Here are some points, each followed by its number:
1.1;0.2;0.9;0.4;0.5;1.8;0.5;1.4;-0.9;-1.2;0.5;0.3 0
1.1;2.1;-0.9;1.3;1.0;0.0;-0.2;-0.7;0.2;0.0;-0.4;1.5 1
-0.6;-0.8;0.0;-1.3;0.3;-1.3;-0.5;1.8;0.3;0.8;-0.2;-1.8 2
-1.4;-1.8;0.3;-1.7;-0.9;-0.7;0.5;0.7;0.8;-1.3;0.0;-1.1 3
0.9;3.1;-1.9;2.2;0.9;-0.7;-0.8;-1.3;0.6;-0.7;-0.9;1.9 4
-1.6;-0.5;-1.5;-1.0;-0.9;-2.5;-0.3;-1.9;2.1;0.3;-0.5;-0.3 5
1.3;0.8;-0.8;-0.2;0.7;-1.8;0.0;-1.2;1.5;1.6;0.1;0.1 6
1.1;1.4;0.4;1.6;0.8;1.7;-0.8;0.3;-1.7;1.0;0.1;0.9 7
0.3;-1.0;0.9;-0.4;-0.2;1.2;0.0;1.0;-1.0;0.3;0.1;-0.7 8
0.2;0.3;0.7;0.9;0.0;1.7;-0.2;1.1;-1.6;-1.1;0.1;0.4 9
0.5;1.0;0.6;1.5;0.4;2.1;-0.4;1.5;-1.7;-1.0;-0.4;0.5 10
-0.1;0.0;-0.7;-0.2;0.0;-1.1;0.1;-0.8;1.1;-0.2;-0.1;0.4 11
1.3;2.6;-1.3;1.6;1.2;-0.4;-0.3;-0.8;0.4;0.0;-0.6;1.5 12
-1.8;-1.5;0.0;-1.4;-1.1;-0.8;0.7;0.3;1.0;-2.2;0.0;-0.9 13
-0.9;-0.5;1.2;0.0;-0.5;1.1;-0.7;2.1;-2.1;0.6;-0.1;-1.2 14
New points follow, each followed by the numbers of its three nearest points above, looking only along the 5 directions in which the numbered points spread most, smallest number first.
-1.7;0.1;-1.6;-0.9;-0.7;-3.1;-0.2;-2.1;2.7;-0.3;-0.6;0.1 5 6 11
0.7;-0.3;0.5;0.1;0.5;0.1;0.2;0.3;-0.2;1.1;0.2;0.0 0 8 11
-1.7;-1.1;-0.7;-1.5;-0.6;-1.9;-0.3;-0.7;1.3;0.8;0.0;-1.1 3 5 11
-0.4;-0.8;-0.1;-1.0;-0.3;-0.8;0.6;-0.6;1.1;0.4;0.5;-0.2 3 6 11
-1.3;-2.1;0.0;-1.7;-1.1;-1.6;0.4;-2.0;1.3;1.8;0.4;-0.4 3 5 11
-0.1;-1.0;0.2;-0.9;0.0;-0.5;-0.2;1.4;0.2;-0.1;0.0;-1.1 2 3 8
-0.5;-0.1;0.0;0.2;-0.3;0.2;0.1;-1.5;-0.2;0.6;0.1;0.6 1 8 11
0.0;-0.1;0.1;-0.3;-0.3;0.0;0.6;-1.3;0.3;0.5;0.4;0.5 6 8 11
1.0;1.4;-0.7;0.9;0.8;0.3;-0.6;0.2;-0.3;0.1;-0.5;0.3 1 7 12
0.0;-1.5;1.1;-0.7;-0.3;1.3;0.7;1.3;-0.8;-0.2;0.5;-0.8 0 8 14
-0.9;-1.6;0.2;-1.3;-0.5;-0.6;0.5;1.7;0.4;-1.3;0.0;-1.6 2 3 13
-0.4;2.1;-0.4;2.3;0.1;1.3;-1.8;1.3;-2.0;-2.0;-0.9;0.7 7 9 10
-1.0;-2.1;-0.2;-2.3;-1.0;-1.9;1.1;-2.1;2.0;1.6;0.4;-0.6 3 5 11
1.2;-0.4;0.8;-0.1;0.4;1.4;0.8;1.3;-0.5;-1.1;0.3;-0.2 0 8 9
-1.5;-0.1;-0.3;-0.1;-0.8;-1.1;-0.6;-1.4;0.4;0.4;-0.5;0.2 5 6 11
0.8;-0.9;0.6;-0.5;-0.1;0.6;1.2;-0.4;0.0;0.6;0.6;0.1 0 8 11
0.3;-1.3;1.1;-0.7;-0.4;1.2;0.3;1.4;-0.8;0.2;0.6;-0.9 0 8 14
1.3;0.9;0.4;1.1;0.7;0.9;-0.2;0.6;-0.7;0.7;0.0;0.4 0 7 9
0.1;0.1;-0.1;-0.1;0.1;0.1;0.3;0.2;0.5;-0.9;-0.3;-0.1 0 8 11
1.6;1.8;0.7;1.8;1.0;1.8;-0.6;0.6;-1.9;1.7;0.1;0.8 7 9 10
-0.3;-1.4;0.5;-1.0;-0.4;0.3;0.6;0.9;0.1;-1.3;0.4;-1.1 3 8 13
-1.3;-2.0;0.3;-1.5;-0.9;-1.7;0.5;-2.8;1.4;1.8;0.2;-0.4 5 6 11
